(in the rows, 128 means zero)
A state moves one step at a time under one of 8 hidden systems, and each row is a state written as 20 numbers. Each run below is a few steps of one system.
K888, path 1, 10 rows:
[[ 98  71 116 120 150 111 111 123  94  83 172 159  97 129  93 150 117 160
  175 107]
 [108 156 124 101 167 185 138 112  98 173  77 155 152  84 153 119 156 112
  108 107]
 [181 163 114 173  83 132 127 122 172 160 155  87 159 165 141 105 131 142
  124 142]
 [123  82 129 113 164  78 135 141 163  75 159 120  81 106  93 135 105 118
  165 157]
 [110 133 167  89 144 157 143 150  53 137  84 129  98 130 145 149 144 114
   84 112]
 [144 148  70 173  71 162 106 113 113 132 156 115 166 162 143 112 125 163
  135  78]
 [119 112 105 118 162  97 145 121 210 114 120 150 147  83 120 131  88 107
  177 146]
 [127 142 194 113 132 101 143 144 125 147  96 127  90 157 147 153 152 100
   59 164]
 [119  92 103 149  76 144  81 124  77  84 154 118 117 174 117 103 139 166
  132 112]
 [101 123 108  93 158 161 121 122 132 147 122 172 170  72 115 134  91 117
  190 109]]
K521, path 2 (10 x 20):
[[127 107 139 106 177 159 207 150 112 141  86  91 129 136 139 126 125 159
  177 132]
 [119 172 101 111 105 173 128 151 182 171 128  92 107 115 159 165 115 116
   89 144]
 [130 110 133 141  57  76 112 129 153  78 128 126 129 182 131 140  98 106
   91 149]
 [112  94 185 105 169 116 135 128  77  99 108 194  96 144 144 136 139  95
  128 125]
 [ 91 174 102 141 134 162 124 149 101 140  69 145 151  88 162 100 156 142
  140  74]
 [117 136 109 152 102 120 140  92 183 183 130 143 190 168 135 141 117 173
  147 142]
 [127 114 137 109 140 100  72  76 156 136 180 161 105 104  95 137 140 103
   79 174]
 [165 118 141 136 113 120  96 129  51  83 141 121 134 116  88  70 145 123
  138 102]
 [143 114 118 134 188 156 175 140 118 143 146 124 131 121 129 134 114 166
  215  93]
 [121 159  97 115 132 130 141 143 191 162 119  61 114  74 113 134 128 146
  103 163]]
K760, path 3 (10 x 20):
[[ 93 161  98 129 153 179  92 124 103 154 123 145  99  84 149 112 183 146
  106 101]
 [144 118 103 151  85 166 113 134 149 128 143  93 159 177 134  88 121 169
  185 150]
 [162 121 182  89 164 104 137 138 140 150 164 107 124  95  72 143 101 107
  156 170]
 [154 134 113 148 164  93 155 101  71 113 131 132 125 100 106 119 155 141
   90  59]
 [119  98 103 142 142 172 168 141 141 101 118 140 108 186 200 139 114 139
  173 109]
 [127 158 128 102 116 145 129 185 173 132 109  64  92  82 132 128 113 102
  108 168]
 [161 142 148 146  63  80 125 114  97 129 140 104 155 172  96 141 118 131
   67 117]
 [ 95  80 138 118 149  93 122 105 138  91 148 207 106 145 139 168 105 106
  139 126]
 [ 79 146 101 104 133 158 119 131 122 125  46 142 146  74 152  96 145 109
  110 123]
 [139 169 139 150  71 176 101 128 137 190 149 122 158 182 157 130 140 154
  132 142]]
K158, path 4:
[[ 61 141  89 128 122 147 118 120 164 160  78 113 135 111 142 118 167 184
  118 156]
 [153 134 136  94  97 124 111 112 175 160 160 112 171 113  83 144  75 102
  130 176]
 [171 130 147 149 121  74 109 141 104  66 160 145  95 120 117 125 118  74
  101  90]
 [ 98  89 140 138 148 138 162 129  85 100  72 158 131 182 167 105 150 157
  164 107]
 [ 95 151 111 113 150 194 114 110 145 207 142 140 131 121 152 153 153 163
  131 139]
 [149 156 113 140 101  84  99 122 187 137 142  87 141  83  84 102 132 124
  102 170]
 [173  83 154 122 118  94 150 141 103  70 159 124 127 160  99 137  74 103
  158 117]
 [110 117 119 133 176 154 145 128  72 105 113 161  83 129 172 132 164 130
  114  69]
 [ 93 151 103 129 121 174 138 125 148 180  71 104 169 129 154  99 161 177
  137 150]
 [143 151 129 113  93 121 106 137 188 162 181  99 131 116  96 173  83 114
  124 161]]
K505, path 5 (10 x 20):
[[142 188 114 143  90 143 131 116 127 164  96 131 155 139 174 134 140 103
   57 100]
 [134 128 124 151  71 120 104 123 205 127 137 132 147 185 160 116 107 117
  142 180]
 [117 113 210  87 134  99 100 136 130 134 122 173 125 123 109 136 118  81
  134 186]
 [139 149 169 137 110 114 116 108  63 177 142 155 187 146  88 129 139 159
  134 102]
 [162 104  88 144 158 149 126  74 152 142 185 152 160 130 120 107 122 147
  186 120]
 [178 135 149 124 195 117 131 141 130 112 153 106  87  65 109  80 153  96
  142 141]
 [129 119 140 144 116 123 147 171  69 107 128  64  95 153 101 111 154 186
  141 114]
 [ 77  83  63 106 138 157 131 129 116  88 140 130  97 120 129 168  98 155
  146  95]
 [116 163  85 112 146 137 152 132 136 125  75 119 129  58 150 125 129  97
   74  93]
 [137 156 114 164  87 135 162 153 161 135  99  86 122 189 188 132 133 135
   97 130]]
K654, path 6 (10 x 20):
[[119 145 147 122 116 144 140 142  41 151 139 122 116 149 116 168 139 158
   94  72]
 [ 95 124  50 140 140 171 127 100 168 119 108 157 125 124 191 120 136 125
  124 106]
 [162 121 165 122 148  91 167 135 173 120  84 112 164 120 121  89 111  94
  155 177]
 [149 155 189 122  90 134  85 152 101 162 186 115 107 153 103 156 132 122
  107 150]
 [ 62  95  75 135 114 117  90  97 100  93 128 167 115 133 120 138 145 168
  113  99]
 [143 132 123 118 193 137 195 115 119 145  78 143 169  94 145 111 122 116
  157  95]
 [188 176 135 155 102 151 105 150 180 158 169  87 124 135 148 105 130 101
  130 156]
 [100  67 147 128 102  76 105 125 126  86 155 129  97 178  91 141 120 157
  132 169]
 [100 122 137  81 176 154 141 123  56 143 110 143 116  80 106 154 141 135
  111  96]
 [143 169  66 158  99 178 123 144 148 121 104 110 158 112 173  90 120 118
  141  87]]
K718, path 7, 10 rows:
[[124 149 108 144 105  75 139  87 185 177 137 131 180 130 103 158 112 155
  103 137]
 [156  93 156 113 160 109 122  61 128 135 146 152 111 150 125 111 166 108
   77 179]
 [146 114 174 132 147 165 101 159  63 103 161 154  82 148 146 105 151 115
  171 113]
 [107 149 110 140 121 118 128 183 116 107 144 113 128  77  98 142  97 156
  194  80]
 [147 138  95 120 123  96 171  98 159 157 106  78 185 103  80 133 108 150
  104 132]
 [178  94 117 119 129 145 146  71 140 125 143 116 126 186 154 126 130 103
   69 158]
 [119  94 141 117 143 164 103 162 113  68 127 149  66 139 174 109 133  87
  153 138]
 [ 78 165 134 123 117 142 132 209 114 128  82 114 126  91 134 139 117 147
  173  98]
 [102 163  87 144  79 103 132 103 163 171 109 107 183 123 110 152 114 165
   90 118]
 [139  96 133 115 135 116 117  51 160 145 129 171 150 160 140 114 140 100
   78 174]]
K718, path 8, 10 rows:
[[104 130  73 127 149 160 178 131 133 106  75 130 117 127 190 139 120 119
  107  79]
 [ 96 148  92 139 105 169 115 143 197 146  91 112 126 134 183  99 149 141
  136 169]
 [ 80 142 175  96  91 127 103 142 157 167 114 157 127 152 141 178 114 113
  105 177]
 [ 94 152 154 134 112  95  78 113  86 131 110 181 123 109 123 128 170 115
   66 115]
 [127 140 147 176 137 105 111 109 103 147 133 191 173 152 141  92 158 157
  182  99]
 [144 135 134 145 188 103 136 112 159 175 196 149 113 103 104 155 137 157
  172 124]
 [178 122 158 117 137 106 114 123 115 136 172  75 113 102  56 102 145 136
  122 170]
 [174  91 144 114 106 130 146 129  59  92 157 108 133 166  95 141  87 119
  131  97]
 [146 104  60 131 162 137 164 126 123  66 120 117 117  92 132 113 100 112
  141  68]
 [148 135  99 126 135 164 179 157 178 130  87  63 139 133 162 101 115 132
  152 151]]
K505, path 9 (10 x 20):
[[101  95  80 149  85 117  87 107 162  89 129 141 164 142 118  86 115 153
  169 146]
 [130 130 176  73 184 165 147 154 125 156 104 143 119  92 139 134 121  85
  158 154]
 [150 177 141 175 100  76 133 137 105 161 161 102 133 135  95 150 143 170
   97  89]
 [117  54  81 122 147 138 137  71 153  91 131 141 132 171 138 107 128 150
  147 161]
 [151 152 155  94 146 166 102 162  92 114 131 138  97  68 133 117 126  52
  117 116]
 [109 159 120 168  85 101 146 163 129 139 101  84 160 145 112 117 136 196
  151 113]
 [105  74 112 100 173 145 154 102 162 131 150 155  94 156 153 183 104 132
  137 149]
 [146 164 134 123 118 102  95 116 100 116 118 136 120  74 109 113 148  76
   45 109]
 [132 121 115 151  78 159 146 138 130 128  92  95 174 193 152  92 123 163
  168 140]
 [105 122 147 109 151 129 114 158 170 128 173 171  84 108 138 182  95  96
  165 139]]
K577, path 10, 10 rows:
[[122 133 103 128 170  94 170 135 209 148 129  96 116  88 116 152 110 144
  140 150]
 [152 124 150 140 132  93 165 149 105 105 127  77  67 159 133 143 152 133
   64 129]
 [116 117 112 116  77 181  98 156  52  85 127 127 122 152 132 126 104 120
  130  82]
 [ 89 156 104  97 125 154 128 135 143 149  71 153 188  75 135 129  98 109
  156 116]
 [122 155 151 149 118  71 161 116 193 177 115 134 146 155 143 163 133 135
   98 155]
 [111  81 130 146 117 104 103 113 125  83 157 152  70 191 146 143 148 135
   95 142]
 [123 105 141 100 143 176  85 125  75  97 104 165 125 105 141  71 149  87
  142 135]
 [153 173 164 130 131 137 116 129 137 191 138 147 194 102 106 107 122 131
  181 131]
 [125 107 112 151 158  72 156  96 180 149 175 121 123 139  94 164 123 182
  144 144]
 [162  86 105 124 164 133 148 108 112  83 137  85  69 137 138 103 158 122
   77 134]]
K654, path 11:
[[105 125 133 138  76  92 110 131 187 103  86 156 165 149 149 105 102  96
  136 168]
 [131 141 211 116 123  73 129 116 101 173 134 166 152 141  91 159 132 122
  102 144]
 [120 144 106 151 113 152  79  78  82 152 147 165 137 133 137 107 176 149
   86 100]
 [137  88 105 143 167 130 141  88 143 107 121 174 172 138 148  80 125 134
  198 124]
 [188 153 163 131 171 118 128 140 148 164 180 104 125  85  90 110 135 118
  169 151]
 [141 110 101 150  95 131  98 139 101 103 187  70  89 156  93 124 141 180
  127 127]
 [ 96  72  90  94 177 151 168 124 114  94 123 133  91 120 132 164 106 147
  148 105]
 [144 168 105 110 142 157 154 169 150 127  92  77 118  61 140 111 118  95
  119 119]
 [128 137 139 145  55 120 139 178 156 108 121  89 119 193 152 148  90 123
  124 147]
 [ 69 110 154  91 126  91 125 115 133 135 110 165 101 137 120 191 125 120
   73 154]]
K888, path 12:
[[108 102 101 130 166 157 152 102  97 117  87 165 165 129 149  89 144 158
  184  98]
 [131 175 121 128 132 170 120 128 199 199 145 127 126 128 172 151 131 123
  125 156]
 [146 123 128 137 106  71 109 142 154  85 130  71 105 103  80  91 134 123
   95 170]
 [126  77 171  85 145 140 160 142  57 104 133 135 118 159 104 159  98 128
  156 116]
 [120 170  88 157 138 164 109 113 102 149 143 171 122 108 167 139 152 124
  107  55]
 [135 138  93 155 115 122 152 123 192 133  82  99 182 126 146  76 126 149
  159 154]
 [120 108 164  96 127 102 133 144 176 136 163 118  86 150 116 187  95 110
  114 186]
 [119 114 141 117 115 114  97 128  51  77 114 135 100 112 106 110 154 111
   71 103]
 [130 126 119 135 111 179 139 121  87 146 119 154 192 161 148 116 108 154
  194  85]
 [118 167 104 152 151 106 117 114 211 170 155 157 123  87 145 149 134 125
  132 132]]
K521, path 13 (10 x 20):
[[ 64 159 118 100 110 137 114 147 164 160 102 164 142  96 143 185  96 109
  121 124]
 [136 156 144 153  82  52 122  98 133 134 109 152 170 142 112 132 131 118
   66 121]
 [143  98 138 145 179 120 119  71  99 124 149 193 114 155 152 103 176 127
  127 119]
 [102 128  94 123 148 177  86 126 119 127 109 135 147  75 123  66 160 146
  176 135]
 [140 148 141 125 100 135 124 135 142 187 162 106 181 128  82 144  98 169
  178 140]
 [155 127 114 125 151  78 130 106 149 127 197 107  89  97  80 169 115 126
   88 120]
 [180  99 126 126 146 129 153 125  92  80 112  69 103 131 118  68 150 113
   98 135]
 [140 119 135 117 142 206 151 180 124 127 129 110 102 162 182 128 112 122
  194 128]
 [ 71 148 115 116  92 115 125 187 181 121 100 105 116 105 128 169  91 135
  130 146]
 [125 130 173 118  90  78 152 117 109 139 101 130 139 179 122 174 118 116
   52 136]]
K158, path 14, 10 rows:
[[124  96 101 102 185 209 128  98 113 143 136 134 116 118 150 102 155 149
  163 137]
 [155 184 114 143 147 144 129 155 160 173 138  75 137  62 112 104 142 141
  149 127]
 [157 130 139 139 109  68 181 156 143 116 140  68 129 140  87 162  88 144
  123 122]
 [128  83 109  98 135 141 158 116  78  83 120 115  89 150 136 163 112 112
   70  98]
 [ 99 140  96 107 111 201 112 136 107 122  60 126 144 113 175  89 143 110
  117 119]
 [103 183 152 123  82 136 116 179 168 173 113 134 158 114 137 152  98 117
  157 141]
 [110 130 168 133 101  36 113 122 137 123 141 157 123 137  94 171 116 115
   75 139]
 [127  71 121 129 115 126 102  69  87  84 129 176 147 178 131 102 139 123
  112 128]
 [125 129 115 139 163 190  99 121 145 137 145 178 124 122 181  92 148 113
  192 128]
 [140 171 171 153 164  92 135 147 167 184 137 119 126  98 111 113 165 152
  163 158]]
K577, path 15:
[[149 121 141 143 146 103 212 149 130 130 123 106 134 173 139 175  96 152
  157  97]
 [ 82 129  79 131 127 173 133 131 108 130 110 105  79 147 164 143 161 175
   89 104]
 [115 141 115 108  55 145  86 152 132 104  80  93 151 113 127  87 117 100
   98 158]
 [124 143 173  95 109 112 118 145 147 148 142 174 146 121 123 187  71  69
  132 133]
 [ 94 118 137 162 163  61 149  99 120 123 106 196 130 143 146 145 157 148
  122  91]
 [132  91 126 133 121 175 129  97 119 130 108 127 137 201 170  82 166 151
  132 165]
 [129 146 124 118 118 169  48 130 156 148 180 134 109  90 117 103 142 111
  144 163]
 [150 118 167 120 152  48 134 135 133 113 138 128 142  78  59 118 113 112
  156 144]
 [173 106 139 127 175 130 189 102  84 152 160 124 125 164 124 163 127 151
  126  92]
 [124 134  46 163 123 176 119 126 121 111 132  95 115 123 153  91 156 170
  132  86]]
K760, path 16:
[[ 98  95 103 142 155 129 106 137 120  93 144 128 113 100  99  86 144 176
  206 130]
 [162 123 121  89 149 188 169 127 101 162 115  82 173 108 102 123 104 143
  162 120]
 [203 159 110 164 167 120 159 115 156 150 192 107 105 119 140 138 132 118
  116  96]
 [141  98 143 154 154  81 178 158 126  68  96 102  86 154 145 101 141 134
  140 132]
 [107 129 139  81 110 170 147 180  81 111 109 101  84 135 140 177  99 109
  100 107]
 [124 149  64 145  65 109 111 125 175 104 141 116 137 123 134 155  87 112
   78 103]
 [109 109 164 119 105  75 144 105 169 133  78 162 163 168 142 135 116 103
  103 180]
 [ 83 147 167 108 134 132  77 116  94 151 117 179  97 106 136 136 175 109
   76 141]
 [ 90 124  88 156  79 155  64 115 113 111 135 151 157 141 132  90 143 166
  162 117]
 [127 118 147  98 135 151 122 121 156 176 138 140 176 115 101 126  99 138
  201 173]]

Name the system that made each run.
path 17, 2 rows:
[[ 87 150 114  93 106 130 166 161 137 145  84  98 126 114 129 197  92 128
   88 115]
 [116 140 125  97  60 121 114 118 118 124  85 126 155 138 128 146 103  89
   42 134]]
 => K158
path 18:
[[158  80  70 138 150 140 127  85 179 101 183 131 120 141 132 110 113 131
  166 143]
 [186 135 158 118 204 147 151 145 128 125 138 109  92  88 140  90 149  88
  147 138]]
 => K158
path 19 (2 x 20):
[[105 168 145 179  86 102  78 151 116 118 113 165 115 152 166 103 170 132
  114 110]
 [ 67 117 144 144 147  88 122 116 137 150 123 189 157 137 117 147 138 182
  186 125]]
 => K718
path 20, 2 rows:
[[154  67 147 115 175 120 168 107  84  77  98 139 123 149 137  91 137 107
  137 130]
 [132 170 157 115 143 188  90 178 125 154 149 136 101  88 149 117 138 101
  172 136]]
 => K654
path 21, 2 rows:
[[145 148 163 161 176 130 128 139  82 143 127 127  97 117 138  79 205 151
  143 112]
 [126 125 118 149 103 139 109 146 127 142 191 115 138 152  94 149 103 188
  203 117]]
 => K718
path 22:
[[129  98  89 147 134 146 166  80 170 142 126 148 151 199 177 140 120 152
  133 131]
 [148 142 149 117 134 124  73 132 152 111 156 161  84  93 144 115 136  48
   92 153]]
 => K505
path 23:
[[130 138 130  75 131 187  94 124 102 142 141 161 124  88 136 154 100  66
  107 106]
 [117 156 103 180  94  73 111 156 146  79 102 145 149 112 138  92 124 121
  143  86]]
 => K654
path 24:
[[ 98 119 134 120  61 156  91 141  52 118 125 141 151 170 113 139 114 152
  131 100]
 [ 94 133  83 135 162 113 141  96 155 140 126 193 150  96 145 164 107 121
  141  76]]
 => K654
path 25 (2 x 20):
[[140 136 187 131  72 118  80 154  89 132 173 121 100 177 102 150 131 126
  109 146]
 [ 95  82  99  95 142 124 105  92  84  93 132 182 150  95  92 133 101 123
  149  95]]
 => K577
path 26 (2 x 20):
[[165 162 166 154 173  77 158 136 134 168 137  98 123 101  95 108 173 158
  134 144]
 [146  69 123 133 141 133 139 105  92 102 181 105  86 184 111 130 144 173
  128 140]]
 => K505
path 27, 2 rows:
[[136 100  98 103 150 131 198 123 181 116  92  87 123 136 143 150  91 116
  112 150]
 [119 123 111 101 112 188 128 138 131 116  94  85  85 150 174 121 147 114
   66 160]]
 => K718
path 28, 2 rows:
[[116 137 166 169 111  62 125 150 155 110 149 178  98 179 159 169 119 114
  133 116]
 [ 84 134 157 122 164 105 126 102 113 169  92 144 111 118 124 120 203 166
   85 158]]
 => K654
path 29 (2 x 20):
[[ 80 137  56 136 135 148  98 117 155 109 126 164  97  90 166 141 136 116
  105  95]
 [123 133 125 132  73 148 127 132 163 142  72 103 180 163 150  80 128 134
  142 177]]
 => K760
path 30, 2 rows:
[[155 154 115 100 101 192  82 124  75 133 163 124 128  95 111 128 112  87
   99  99]
 [109 119  89 177 112  88 126 149 149  62 123 162 128 133 152 119 109 129
  172  79]]
 => K654
